Turns, then the turns between two rows, first turn first; the first pair answered
zozi:
[ 0.74  1.03 -1.36 -0.93  0.95  1.52 -0.14  0.46] -> [ 0.16  1.22 -1.07 -1.03  1.01  1.17 -0.84 -0.64]
[ 1.10 -2.27 -1.11 -0.66 -2.84  3.53  0.33  0.81] -> [ 0.48  2.09 -2.51 -2.16  1.11 -1.52  0.88  3.22]
[ 0.12  0.84 -1.14  2.18  2.63 -2.43 -0.78 -0.07] -> [-0.21 -1.53 -0.29  2.85  0.34  0.37 -1.72 -2.54]
[-1.09 -0.43  1.29  0.00  0.36  0.03  0.71 -0.45] -> [-0.51 -0.78  1.25  0.10  0.27  0.22  1.13  0.30]
mimen:
[ 0.90  0.22 -0.37  1.79  3.16 -0.32 -0.08 -0.27] -> [-0.78  1.35 -0.81  0.31  2.71 -1.46 -0.71 -0.77]
[-0.23  1.19  0.29 -1.19 -1.74  1.26 -1.64 -1.08] -> [-0.19  0.64  0.23 -1.20 -2.37  1.45 -1.26 -0.25]
[-2.08 -2.17  0.84 -0.99 -0.84 -1.14  2.50 -1.97] -> [-1.12 -2.74  0.85 -0.46 -0.91 -0.56  2.83 -1.44]
[-0.24 -1.57 -2.96 -2.83 -1.33  0.30  2.06  2.91] -> [ 2.49 -2.01 -2.21 -0.23  0.16  1.97  2.76  2.56]
zuz:
[ 0.04  1.73  1.30 -0.71 -0.64 -1.22 -1.58  2.14] -> [-0.39  0.32  1.89 -0.16 -2.04 -0.55 -1.55  1.77]
[ 2.44 -1.20  1.84  2.72 -0.63 -0.59 -1.51 -1.78] -> [ 3.73  0.25  0.67  2.23  1.12 -0.18 -1.36 -0.88]
[-3.70  1.33  1.26 -3.21 -1.85 -0.53 -1.54 -0.88] -> [-0.89 -1.22  1.24 -1.93 -3.69  3.74 -0.47  0.10]
Pairs:
Each pair is 2 to 3 turns apart.
[ 0.60  2.71  0.23 -1.50  2.43  0.86  0.01 -0.34] -> [ 0.92  0.47  0.07 -1.80 -0.30  3.12  0.83  0.86]	zozi, mimen, zozi
[-2.11  3.09 -1.70 -3.33  0.97 -0.30 -1.82 -2.60] -> [ 1.22 -0.64 -1.47 -1.63 -1.77  5.15 -0.39 -1.69]	zuz, zuz
[ 1.83  0.94 -1.60 -0.47  0.58  1.33  0.63 -0.12] -> [ 0.91  0.53 -1.30 -0.36 -0.05  1.74 -0.15 -1.86]	zozi, zozi
[-0.17  2.11 -1.59 -3.62  1.90 -3.43 -0.69  2.10] -> [-1.63 -2.54  0.26 -2.94 -3.49  1.03 -2.44 -1.62]	zozi, mimen
[-0.05 -0.24 -3.05 -1.29 -0.80  1.90 -1.66 -0.02] -> [ 0.18  1.03 -3.52 -1.46  0.51  0.63 -1.03  1.31]	mimen, zozi
[ 1.13 -0.29 -0.75 -1.15 -0.24  4.06  0.06 -0.36] -> [-0.06  0.77 -1.74 -2.93 -0.32  1.51  0.97  2.29]	zuz, mimen, mimen
[-1.51 -1.87 -1.97 -4.73 -4.73  0.10  0.07  2.06] -> [ 4.13  0.02 -0.30  1.94  2.95  2.89 -1.49 -4.42]	mimen, mimen, mimen
[-0.59 -0.85  0.46 -1.83 -1.88  2.10 -1.92 -1.56] -> [-0.29  1.60 -0.91 -2.83  0.26 -1.44 -0.21  2.34]	zozi, zuz
[-0.12  0.49 -0.48 -0.22 -0.47  0.89 -2.29 -2.02] -> [-0.48  0.83 -1.08 -1.25 -0.82  0.77 -2.09 -1.01]	zuz, zuz, mimen
[ 2.64 -0.26  0.19  1.77  0.76  0.35  0.76  1.32] -> [ 0.12  2.04 -0.14  0.04  1.75 -1.39 -1.40 -1.17]	mimen, mimen
[-1.63  1.76 -0.22 -1.87  0.06 -0.57 -1.01 -1.49] -> [-0.81 -1.40  0.50 -0.62 -2.30  1.60 -0.27 -0.98]	zuz, mimen
[ 0.67  1.52 -0.68  0.00  0.52 -0.27 -0.18 -0.66] -> [ 1.10  0.33 -0.72 -0.10 -0.79  1.14  0.39  0.00]	zozi, mimen, zozi
[-0.96  0.73  0.21  0.31  2.23 -0.57  0.47 -1.22] -> [-1.00 -1.70  0.90  0.56 -0.60  0.98  0.93 -0.71]	mimen, zuz, mimen
[ 0.61 -2.21 -1.03 -0.91 -2.45  2.19  1.51  2.20] -> [-2.80 -0.53 -0.26 -1.57 -1.59  0.39 -1.50 -2.95]	zozi, zozi
[ 1.62 -0.64 -1.24 -1.07  0.11  4.57  0.01  0.17] -> [ 0.57  2.25 -2.13 -2.56  2.37  0.49  0.33  1.78]	zozi, mimen
[ 3.14 -1.70  0.57  3.20  0.12  2.88  1.55  0.77] -> [-0.12  4.02 -1.34 -0.53  3.41 -2.45 -0.03  0.47]	zuz, mimen
[ 1.82  0.75 -1.30 -1.31  0.53  1.91  0.46  2.00] -> [-1.61  0.91 -0.47 -2.27 -0.55 -1.76  0.01  1.60]	mimen, zuz, mimen
[ 1.72 -1.53 -0.58 -1.16 -1.50  1.82  0.44  2.48] -> [ 1.74  2.21 -0.75 -0.57  3.07 -1.08 -0.63  0.60]	mimen, zozi
[-0.17 -2.22  2.68  3.23 -1.00 -1.03  1.30  0.17] -> [ 1.51 -0.02  1.38  2.72  1.33 -1.83  2.20  2.16]	zozi, zuz, zuz
[ 1.09  1.15 -1.03 -1.20 -1.51  2.52 -1.03 -1.04] -> [ 1.07  0.81 -1.39 -1.69 -2.34  1.53  0.20  1.41]	zuz, mimen, mimen
[-0.95  0.40 -0.55 -1.79 -0.21 -0.70 -1.88 -2.27] -> [-1.23  0.65 -0.82 -2.12 -0.29 -2.14 -1.21 -0.97]	zozi, zuz, zuz
[-0.05  3.72 -0.07  0.13  3.31 -0.72  2.25  1.98] -> [-1.04 -2.25  2.58  2.49 -2.26  2.17  2.54  1.06]	zuz, zuz
[ 2.27  0.75 -1.65 -1.41  0.04  3.33  0.78  1.18] -> [-0.20 -2.30  0.31 -0.63 -3.39  2.25  0.97  0.84]	zozi, zuz, zozi
[ 1.09 -0.97  0.75  0.71 -0.22 -1.72  2.40  3.47] -> [-0.57 -3.01  2.13  1.16 -2.63  0.76 -0.10 -1.36]	zozi, zozi
[-1.82 -1.43  1.32  1.17 -0.72 -0.51 -0.85 -2.16] -> [ 1.27 -0.41 -0.04  1.40  1.02  2.28 -0.72 -1.85]	mimen, zuz, mimen
[-0.79 -0.40  1.19  0.53 -1.54 -0.45 -0.10 -0.82] -> [ 1.55  0.88  0.44  0.99  0.55 -0.40  0.97  0.93]	zozi, zuz, mimen
[-0.32  1.12 -0.25  0.09  1.75 -2.51 -0.30  0.85] -> [-2.07 -0.33  0.63 -0.11 -0.18 -1.58 -1.55 -1.44]	mimen, mimen, zozi
[ 1.45 -0.28 -0.83 -0.81 -2.15  0.93 -1.05 -0.42] -> [ 2.00  0.09 -0.76 -0.29 -1.37  1.19 -1.20 -1.05]	mimen, mimen
[ 3.04  0.56 -1.50  0.07  0.93  1.73  1.14  1.58] -> [ 0.93  2.67 -1.67 -1.07  2.25  0.44 -0.85 -0.75]	mimen, mimen
[-3.18 -0.69  2.14 -0.36 -0.66 -3.95 -1.29 -0.71] -> [ 0.71 -3.87  2.81  2.59 -1.64  0.65  0.03 -0.40]	zozi, mimen
[-1.54 -1.15  1.46  0.50 -0.77 -2.59  0.83  0.86] -> [ 2.15 -0.67  0.88  2.05  1.19  1.27  0.42 -0.58]	zozi, zuz, mimen
[-2.17  2.03 -1.05 -2.84 -0.74 -3.50  0.77  3.17] -> [ 0.04 -2.23 -0.11 -1.10 -3.99  0.95  2.04  3.88]	zuz, zozi, zuz
[ 3.06  0.72 -0.83 -0.97  1.08  2.39 -2.92 -1.65] -> [-0.25 -1.12 -0.88 -3.43 -3.11 -0.32 -1.34  2.34]	zuz, mimen, mimen
[ 1.08 -0.78 -1.10 -0.45 -0.29 -0.26  0.57  1.28] -> [ 0.51 -1.66 -0.65 -0.22 -1.12  0.36  0.11  0.35]	zuz, zozi, zozi
[-1.66 -1.07 -0.71 -3.52 -2.60  2.90 -2.52 -1.83] -> [-2.75  2.02 -1.51 -4.68 -0.26 -1.52 -1.94  0.28]	zuz, zozi, zuz
[-0.54 -1.72  0.33  1.00 -0.25 -0.50 -2.87 -1.15] -> [-0.59 -0.22 -0.25  0.44  1.33 -2.69 -2.12  0.46]	zuz, zozi, zuz
[-0.58 -2.79 -0.64  2.02 -1.70 -1.13  1.18  0.23] -> [-0.56  1.18 -2.09  0.83  2.07 -2.70 -0.19 -1.33]	zuz, zozi
[-3.03 -1.54  2.04 -0.62 -1.83 -2.58 -1.00 -0.28] -> [ 1.24 -3.37  2.27  2.17 -1.19  0.49  0.90  1.16]	zozi, mimen
[ 0.47 -3.68  1.61  0.55 -2.44  1.69  0.31 -0.53] -> [ 1.10  2.41 -0.72 -1.37  3.35 -0.42 -1.30 -1.75]	zuz, zozi
[-0.45  1.42 -1.01 -1.62  2.25 -0.61  0.53 -0.24] -> [-0.83 -2.34  0.47 -0.43 -1.27  0.75  1.41  0.40]	zuz, zozi
[ 2.04 -1.02 -0.76  4.63 -1.30  0.10  1.60  0.26] -> [-0.91  1.16 -0.75  3.37  0.03 -3.92  0.53 -0.92]	zuz, zuz
[-2.94  1.01  0.99 -0.55  0.27 -0.31 -3.57 -4.76] -> [-4.10  2.21  0.39 -1.72  0.64 -4.51 -1.57 -0.54]	zozi, zuz, zuz
[-0.77 -1.25  0.71  0.51 -0.77 -1.02 -0.95 -1.54] -> [ 1.15 -0.48  0.04  0.72  0.43  0.82 -1.13 -1.85]	zuz, mimen
[-1.17 -2.20  0.31  0.38 -2.69 -2.10  2.45  4.26] -> [ 2.08  1.00 -0.18  2.16  2.69 -2.56  2.52  3.58]	mimen, zuz
[ 2.82  2.34 -1.69  0.12  3.11  1.14  0.36  0.52] -> [ 3.06  0.34 -1.52 -0.39  0.68  3.56  0.74  0.88]	mimen, zozi, zozi
[ 0.60  1.64 -0.03 -0.41 -1.11  0.42  0.00  3.41] -> [ 0.19  1.18  0.62  0.19 -1.30 -0.37  0.42  3.73]	zuz, mimen
[ 2.14  0.27  0.85  1.51  1.25 -0.04  2.60  1.70] -> [ 0.07  2.84  0.73 -0.12  2.69 -1.73  0.54 -1.09]	mimen, mimen
[ 1.39  2.67 -0.85  1.08  3.25 -0.63 -0.86 -1.55] -> [ 1.38 -2.85  1.07  2.74 -1.82  1.58  0.82  0.01]	zuz, zozi
[-1.13 -0.78  2.17  1.99 -0.89 -2.91  3.29  3.03] -> [-3.12 -0.72  2.88  1.66 -1.53 -3.43  1.88  0.73]	zozi, mimen
[ 0.58 -2.24  1.66  2.05 -1.90  1.14  0.29 -0.14] -> [-0.43  2.25  0.12  0.04  2.04 -2.60 -0.30 -0.24]	zuz, zuz
[ 1.40 -2.28  2.40  0.92  1.41 -0.09 -0.88 -1.48] -> [ 2.66 -0.06  0.63 -0.42  3.09 -0.64 -0.02  0.90]	mimen, zozi, zuz
[ 1.44 -2.64  0.29  0.94 -2.36  5.08  0.00 -0.88] -> [-4.07  0.87 -0.60 -3.25 -1.91 -2.74 -0.07  1.41]	zuz, zuz, mimen
[-0.40 -0.97 -1.45 -2.16 -2.51  0.81  0.96  1.63] -> [ 1.61  1.12 -0.68  0.67  1.89  1.40 -0.76 -2.59]	mimen, mimen, mimen
[-1.56 -2.77  1.67  2.23 -1.73 -1.47  0.55 -0.21] -> [-0.88 -2.10  1.94  2.91 -0.19 -1.21 -0.27 -1.61]	mimen, mimen
[-1.96  2.32 -1.75 -2.91  0.82 -2.66 -0.30  1.04] -> [ 1.22  2.31 -2.72 -2.68  1.60  0.11  0.59  2.45]	zuz, zuz, zuz
[-2.31  1.51  0.11  0.68  3.53 -2.15 -3.44 -3.40] -> [-3.59 -3.42  1.32  0.55 -2.65  0.23 -2.89 -2.41]	zuz, mimen, mimen
[-3.63  1.46 -0.03 -1.43 -0.54 -2.44  1.17  0.83] -> [ 1.79  1.67 -0.84  0.94  2.53  1.50  2.49  1.92]	zuz, mimen, zuz
[3.32 0.99 0.31 3.11 3.24 0.30 0.56 2.00] -> [-3.69 -0.33  2.06  0.92 -0.90 -3.60 -1.77 -0.90]	mimen, zuz, mimen
[-1.40  3.11 -1.05 -2.44  0.42 -0.86 -1.49  0.22] -> [ 0.38 -2.19  1.35  1.52 -2.72  2.25  0.11  0.60]	zuz, mimen, mimen
[ 0.41 -0.28 -1.41 -1.71  0.95  1.75  0.43  1.98] -> [-1.15 -2.87  0.39 -0.23 -1.13  0.99  0.43  1.38]	zuz, zuz, mimen
[ 2.93  2.02 -1.31  1.98  3.73  0.26 -1.30 -0.42] -> [ 0.85 -0.83 -0.60  1.07 -0.86  3.57 -2.89 -2.99]	mimen, zozi
[-0.12  1.88 -1.13 -0.86 -0.74  0.45 -0.58 -1.78] -> [ 0.43  2.34 -1.62 -0.97 -0.04  0.21  0.04 -0.72]	zozi, zuz
[ 0.14  0.41 -0.97 -1.50 -1.29  0.37  0.37  2.00] -> [-1.40  1.64 -0.41 -1.23  0.23 -1.64 -0.83 -0.03]	zuz, mimen, zozi
[-2.94  1.84  0.45 -0.28 -1.29 -2.40 -0.58 -0.58] -> [-0.08 -1.33  1.29  2.16 -3.06  1.85  0.26 -0.52]	zozi, mimen
[ 0.49 -0.54 -0.63  0.96  0.68 -0.51  1.37  0.56] -> [-1.40 -0.06 -0.41  0.04  0.30 -1.57  0.50 -0.61]	zozi, mimen
[ 0.70 -2.41  0.94  1.18 -1.61  4.79 -1.43 -3.41] -> [-2.03 -0.98  0.38 -1.39 -2.05  2.89 -3.02 -4.60]	mimen, mimen
[-1.64  1.40  0.45  0.84 -0.42 -0.28 -3.28 -4.14] -> [ 2.53  3.53 -2.29 -0.07  2.30 -0.12 -0.38  1.93]	zozi, zuz
[ 0.26 -1.50 -0.24 -0.81 -3.31  3.27 -0.44 -0.26] -> [-2.25  0.98 -0.56 -1.98 -1.47 -2.81  0.48  2.07]	zozi, zuz
[-0.61 -1.05 -2.37 -2.10 -3.02  1.34  1.40  4.03] -> [-0.83  3.70 -2.05 -0.74  3.34 -3.08 -0.30  1.00]	mimen, zozi
[ 0.90 -1.59 -2.49  0.01 -1.60  4.69  0.02 -0.86] -> [-2.05 -2.65 -1.27  0.08 -2.97  2.66 -0.78 -2.40]	zuz, zuz, zuz
[-0.56 -1.88  1.59 -1.40 -1.01 -2.11  0.93  1.60] -> [-0.02  0.19  0.85 -1.65  1.05 -2.84  0.64  1.55]	zozi, zuz, zozi
[-0.40 -1.27 -0.41 -0.03 -4.09  5.25 -0.65  0.71] -> [ 2.76  3.17 -1.61  1.34  2.81  1.48  1.24  3.61]	zozi, mimen, mimen
[ 1.23 -1.04 -0.64 -1.19 -0.31 -0.17  2.31  0.67] -> [-0.71 -1.65  0.57 -0.98 -1.28 -0.52  1.07 -1.53]	zozi, zuz
[-0.03 -2.91  0.89  0.38 -3.05  3.20 -0.03 -2.01] -> [-0.46 -1.40  1.03  0.62 -1.30  2.62 -1.32 -4.31]	mimen, mimen
[ 2.06 -2.46 -1.16 -0.01 -2.20  1.28 -0.05 -0.55] -> [ 1.87  0.22 -1.33  0.04  0.84  0.40 -1.48 -3.20]	mimen, mimen, zuz
[-3.25 -2.30  2.08  1.07 -2.74  0.70 -1.83 -4.47] -> [-2.64 -3.70  2.16  1.19 -4.33  1.39 -0.38 -2.22]	mimen, mimen
[ 1.67 -0.37 -0.89 -0.15 -0.06  3.11  0.81  0.62] -> [-3.09  0.05  0.48 -0.77 -0.84 -1.37 -0.56 -1.38]	zuz, zuz
[-2.03  1.26 -1.76 -3.24 -1.11 -1.35  0.29  1.14] -> [ 2.42 -1.09 -0.87  0.37 -0.36  1.46  2.38  2.54]	mimen, mimen
[-0.64 -0.77 -1.57 -0.85 -0.83  1.44 -0.21  1.67] -> [-1.61  1.14 -1.62 -1.01  0.89 -0.38 -1.14  0.22]	zuz, mimen, zozi
[-0.53 -1.03  0.85  0.23 -0.25 -0.78  0.38  1.32] -> [-0.12 -0.12  0.72  0.60  1.21 -1.18  0.15  0.94]	mimen, zuz, zuz
[-3.13  1.35 -0.52 -2.42 -0.09 -0.38 -1.90 -2.24] -> [ 1.98 -2.49  0.43  1.49 -0.66  2.98  1.38  1.16]	mimen, mimen, mimen
[-0.01 -0.67  1.03  1.52  0.03 -4.71 -0.12 -0.86] -> [ 2.36 -2.53  0.43  2.01 -1.64 -1.65  1.53  1.29]	mimen, mimen, zuz
[-1.92  4.36 -0.73 -0.42  3.14 -4.14 -1.30 -1.06] -> [ 1.25  3.44 -2.03 -1.04  1.82  3.51 -2.79 -3.68]	zozi, zuz, mimen
[-0.62  3.19  0.11  0.12 -0.83  0.03 -0.99 -2.52] -> [-0.43  1.14  0.13 -0.53 -3.73  1.61  0.17 -0.62]	mimen, zuz
[ 2.86  1.99 -0.13  0.76  2.06 -1.03  1.06  1.49] -> [-1.61  1.01  0.57 -1.35 -1.17 -0.42 -2.09 -2.88]	mimen, zozi, mimen
[-2.45  1.75 -1.15 -1.99  0.39 -0.59 -0.40  0.77] -> [-3.15  0.55 -0.55 -1.90 -0.74 -0.39 -0.78 -0.01]	mimen, zozi
[-1.81 -1.56 -0.42 -1.05 -1.69 -0.22 -1.47 -1.13] -> [ 0.81 -0.46 -1.11 -0.45  0.37  2.15 -1.66 -1.91]	zuz, mimen, mimen
[-0.25 -0.77  2.33  0.88  0.15  0.57 -1.08 -0.89] -> [ 1.37  0.64  1.00  0.52  2.13  0.55 -0.32  0.71]	zuz, zozi
[ 1.03  0.89  0.62  3.02  3.02 -0.76 -0.93 -2.93] -> [-2.20 -2.81  0.05 -0.53 -4.28  0.72 -0.55 -0.13]	mimen, mimen, zozi
[-1.63 -0.96  0.34  0.56 -1.36  0.16 -0.20  1.08] -> [-1.25 -0.25  0.07  0.51 -0.52  1.44 -1.40 -0.80]	zuz, zozi, zozi
[-0.13 -2.24  1.87  0.40 -3.07  1.48  0.41  0.27] -> [-0.82  2.86  0.05 -1.73  1.48 -2.34 -0.04  0.73]	zuz, zuz
[ 0.57 -2.10  1.68  2.32 -1.16  1.69  1.31  1.35] -> [-3.01  1.22  1.09 -0.11  0.13 -0.99 -1.56 -2.34]	mimen, mimen, mimen
[ 2.45  0.49 -1.14  0.55  1.00  0.96  0.88  2.62] -> [-2.41  0.75 -0.06 -0.63 -0.20 -3.07 -0.45  1.04]	mimen, zuz, mimen
[ 1.97  0.94 -0.98 -0.61  0.45  1.01  0.15  2.45] -> [-1.58 -0.57  0.25 -1.66 -2.57  0.14 -1.16  0.63]	zozi, mimen, zuz
[ 4.32 -0.40 -2.29 -1.33  0.33  4.51  2.14  0.30] -> [-0.23 -4.56  0.83 -0.34 -4.51  2.29  2.09 -0.58]	zozi, zuz, zozi
[-3.07  0.92  0.40 -1.46 -0.64 -3.50  0.08  1.11] -> [-3.46 -0.22  1.17 -0.86 -1.61 -3.15 -0.30  0.13]	mimen, zozi
[ 1.22 -2.03  0.68 -0.32 -1.85  0.85  0.62 -0.05] -> [ 1.65  1.56 -1.03 -1.58  1.29 -0.29  0.05 -0.42]	zuz, mimen, mimen
[-2.33 -1.41 -0.14 -2.35 -3.22 -0.89 -1.37 -0.12] -> [ 3.44  1.35 -1.51 -0.09  2.61  0.17  0.16  1.73]	mimen, mimen, zuz
[ 1.40  1.83 -1.98 -2.31  1.62 -0.89  1.61  2.37] -> [ 2.87 -0.58 -1.51 -1.27 -0.18  1.91  2.10  2.67]	zuz, zuz, zuz
[-2.22 -0.01  1.36  0.95  1.11 -3.92 -0.08 -0.57] -> [-0.93 -2.74  2.19  2.43 -0.92 -0.15 -0.29 -1.97]	zozi, mimen
[ 0.18  0.59 -2.51 -2.20 -0.89  0.65  1.39  3.56] -> [ 0.28 -1.95 -0.76 -0.48 -2.52  3.86 -0.22 -0.37]	zozi, zozi, mimen
[-1.46  1.09  0.34 -2.33 -2.22  0.48 -1.58 -2.34] -> [ 2.55 -0.28  0.08 -0.49 -1.71  1.26  1.96  2.61]	mimen, zozi, mimen
[-0.12 -0.07  1.35  1.75  2.02 -3.00  0.25 -0.05] -> [ 1.63 -1.70  1.58  2.56  0.88  0.25  0.46 -0.37]	zuz, mimen, zuz
[ 0.05  2.25 -0.56 -1.16  1.24 -3.30  1.26  2.99] -> [-2.54 -1.82  1.97  0.18 -3.19 -2.46  0.48  0.63]	zuz, zozi
[-0.72  0.34  0.27 -0.74  1.10 -2.48  0.74  3.60] -> [-3.33 -0.68  1.38 -1.18 -0.91 -2.33 -0.99  0.72]	mimen, zozi, mimen
[ 1.30 -0.22 -0.68 -1.08 -0.90  2.65 -0.26 -0.01] -> [ 1.00  0.85 -0.70 -1.30  0.06  2.26 -0.94 -1.36]	mimen, mimen
[ 1.13 -0.98  0.65  0.96  0.19  2.65  0.60 -0.52] -> [-1.86  0.80  1.02 -0.01  0.95 -1.29 -0.60 -1.81]	zuz, zuz
[ 0.88 -0.97  0.34  1.04  0.26  2.04 -0.41 -0.13] -> [-1.05  0.53  0.02 -0.29  0.54  0.66 -1.55 -1.48]	mimen, mimen
[ 3.32  0.34 -1.84  0.53  2.21  1.65  1.07  1.23] -> [-0.41  0.99 -0.49  0.08  1.80  0.07 -2.21 -3.94]	mimen, zozi, zuz
